Each named move below is a turn or a mirror, shown by a few rows before and after it. Which moves, in which order, take the first row of each later pair to the second? The first pair is answered.
B (before => after):
[  5.8  -1.9 -38.7  -9.6 -20.0 -41.5 -20.2  14.9] => [ -7.6  31.4  16.0 -18.3  40.6  15.5   8.6 -22.5]
[-8.9 -3.5  1.1  2.0 -9.4 -8.1 10.9  1.6] => [-11.4   2.7   6.8   0.6   0.5   2.1  15.5  -3.3]
[ -4.0  -7.6 -24.3  16.7  -6.4   2.0  -9.6  -5.9] => [ -7.0   4.1  -9.2  15.8  12.4  18.3  -1.7 -18.6]
[-11.0 -25.1  -8.4  15.5  14.3   4.0   8.9  -0.3] => [-13.0 -24.2  -4.6  14.7  14.1   6.2   8.8  -1.8]
R (before => after):
[  3.3   3.8  37.5 -30.2   2.5  -9.6  29.8  18.6] => [-34.1 -29.7  22.0  -4.7  10.9 -20.9  21.9  12.9]
[ 22.6  -5.9 -19.2 -26.5  14.9  10.0  16.9  12.5] => [ -2.0 -28.7 -29.3 -10.2  18.6   3.0  14.5   6.5]
[ -3.7   5.0   8.4 -24.8  -4.3  -8.0   2.7   3.8] => [-21.4 -10.8   1.6 -11.9   0.4  -9.0  -1.3  -0.4]
N (before => after):
[ -2.9  -0.1  17.0   3.9 -11.7 -10.1   0.8   6.0] => [ 4.3 -9.9 11.8  0.0  3.2 -7.8  8.7 14.8]
[-16.9  19.3   2.9 -17.7   9.5  -0.7 -10.4 -19.8] => [ 1.3 27.3 25.2 -8.1  3.6 12.5  0.0 -8.7]
[-18.8  -1.7 -15.8  -3.8   9.9   6.1 -18.8 -18.6] => [ -4.6  17.5  13.1  10.2  -8.9  12.0 -12.8 -16.7]
L (before => after):
[ -1.5  -9.8 -26.7  -3.0   1.0 -10.8  -5.9  25.8] => [  0.5  -8.8 -26.8   5.8   4.4  -3.4  -2.9  26.3]
[ -3.2  20.5  -6.4   4.1   8.9   9.4 -10.0 -26.7] => [ -3.8  21.9  -4.8  -6.1   8.5   5.8 -10.9 -25.3]
[ -8.7 -18.6   1.3 -15.5  27.4   0.8   0.3  -6.0] => [ -5.4 -18.1  -2.0  -5.1  28.7   8.4   5.0  -8.5]
[ 17.4  20.6  -0.8 -20.1   4.8  12.9  -0.6   1.0] => [ 22.1  19.0  -2.6 -11.4   7.4  18.4  -1.9   2.4]
E (before => after):
[ -5.6 -15.3 -16.9  -4.8   8.1  -7.2   0.1   4.0] => [  0.5 -10.3  15.9  -5.1  10.2   1.1  14.2  11.1]
[ 7.5 -5.5  5.9  1.9 -4.6  0.8 12.2 14.0] => [ 9.5 -0.5 -9.6 -7.1 -8.8 -4.5  3.7 12.8]
[ -6.2   8.1 -45.5   2.5 -18.7 -25.1 -23.2 -21.1] => [-15.0 -21.7  26.4  43.9   0.0  -7.7  16.4  -5.6]
[13.4 -6.5 -8.7  2.7 15.4  8.3 -3.2 -5.7] => [16.8 -3.4  1.8  3.4 13.7 10.4  2.1 -2.9]

Between the rows of a pair lie 2 to 4 moves.
[15.9  1.0 30.4 11.4  3.5 18.2 11.1 13.8] => [ -0.3   4.0  41.2 -10.0  -8.2  -2.4   5.0  12.3]
L then R then N then R
[29.5 13.1  2.0 -6.7 -9.5  3.8  3.6 10.7] => [  8.3  14.5  27.1 -11.2 -13.6  -6.2   3.1   0.1]
N then N then E then E
[ 25.5   1.4 -19.8 -15.8  26.2  16.7  16.4  11.6] => [  0.4 -24.0 -36.8  -2.8  25.6  -4.2   7.3   8.6]
L then B then R then L
[-29.5  -4.2  12.0  14.2   1.2   2.7   0.0 -21.9] => [ -1.5 -10.6  22.0  16.6  11.7  18.1  20.7   4.8]
N then B then N then B
[-5.4 -7.2 21.6 -2.3 24.4  8.7 20.2 12.6] => [-12.4   8.3  -9.7 -29.6  29.7   2.9   2.4  -6.9]
N then L then R then N
[-36.4 -16.7 -13.5  -8.6  -8.8 -25.4 -11.2  -8.6] => [ 15.8   4.3 -20.6  -8.0 -35.8 -19.1 -11.7  15.8]
B then L then R then B
[ 15.4   9.5 -39.8 -34.9 -11.8  -1.7 -10.1   5.4] => [-32.8 -11.9  33.8  14.5 -20.6  -5.7  10.3  -6.2]
E then N then E then R
[  2.6  18.8 -28.4 -21.8 -11.9   9.5  -7.1 -10.1] => [ -3.4 -17.9  12.0   1.1  18.2  20.9  26.9   5.8]
N then R then E then N
[-20.5  10.8 -12.4 -26.5 -33.6 -34.6 -23.2 -12.2] => [-35.9 -16.7  22.6  26.3  23.5  17.7  14.7 -23.0]
B then N then L then R
[  9.9   0.4  20.0  -0.4 -24.4 -16.8   2.5  15.1] => [ 17.8  19.5 -20.4  -8.8 -17.4  -5.8 -12.7  -4.1]
L then B then E
[28.9  0.4 14.8 17.1  0.8 19.6 16.0 18.2] => [ 30.3   3.4 -21.5  -8.0  20.3  20.3   6.3   9.7]
N then E then E then L
